In the data rows, the value 128 means zero.
Some points, one per row:
[125, 126, 133, 125, 131, 128, 125, 131]
[128, 128, 139, 117, 126, 144, 122, 110]
[107, 168, 148, 141, 173, 83, 137, 162]
[130, 130, 111, 135, 105, 142, 125, 109]
[115, 112, 133, 126, 162, 145, 64, 111]
[113, 111, 124, 149, 152, 157, 87, 95]
[146, 117, 130, 113, 113, 114, 146, 121]
[123, 134, 130, 127, 116, 140, 136, 136]
[131, 142, 137, 123, 139, 108, 138, 171]
[149, 101, 159, 102, 151, 81, 96, 168]
[81, 114, 159, 71, 142, 156, 152, 102]
[142, 116, 120, 132, 121, 127, 145, 149]
[192, 82, 123, 214, 102, 136, 101, 81]
[107, 153, 143, 130, 135, 172, 116, 161]
[149, 174, 80, 149, 78, 127, 125, 93]
[97, 184, 152, 90, 143, 89, 175, 196]
Here are 17 more points, each followed by its number:
[128, 115, 115, 103, 123, 117, 146, 117] 0
[144, 128, 131, 123, 137, 100, 158, 122] 1
[99, 171, 79, 101, 116, 205, 126, 148] 2
[143, 140, 123, 131, 119, 116, 148, 142] 3
[102, 139, 122, 117, 137, 166, 113, 141] 4
[127, 129, 141, 111, 128, 117, 138, 117] 5
[124, 128, 122, 132, 120, 125, 130, 117] 6
[178, 105, 118, 171, 103, 131, 103, 118] 7
[100, 169, 154, 101, 158, 98, 166, 217] 8
[109, 155, 147, 132, 156, 88, 121, 176] 9
[118, 91, 103, 139, 172, 135, 74, 121] 10
[130, 142, 114, 128, 126, 126, 114, 139] 11
[121, 133, 135, 132, 137, 137, 110, 123] 12
[128, 124, 122, 121, 133, 113, 134, 123] 13
[121, 103, 134, 144, 140, 161, 91, 81] 14
[134, 136, 129, 127, 122, 122, 141, 129] 15
[145, 106, 123, 105, 134, 121, 147, 126] 16
Which of these numbered points is nearest to each point below by angle, seen from the average point of the first points? Its number follows each.
[133, 109, 130, 89, 111, 102, 158, 123] > 0
[161, 137, 132, 121, 116, 94, 176, 147] > 3
[160, 84, 119, 181, 106, 129, 104, 99] > 7
[163, 113, 127, 198, 132, 132, 99, 97] > 7
[127, 120, 130, 111, 126, 133, 120, 117] > 0
[176, 137, 146, 144, 136, 82, 173, 112] > 1
[121, 125, 104, 151, 126, 125, 149, 85] > 6
[122, 114, 127, 139, 137, 151, 111, 101] > 14
[111, 136, 131, 124, 138, 144, 111, 141] > 4
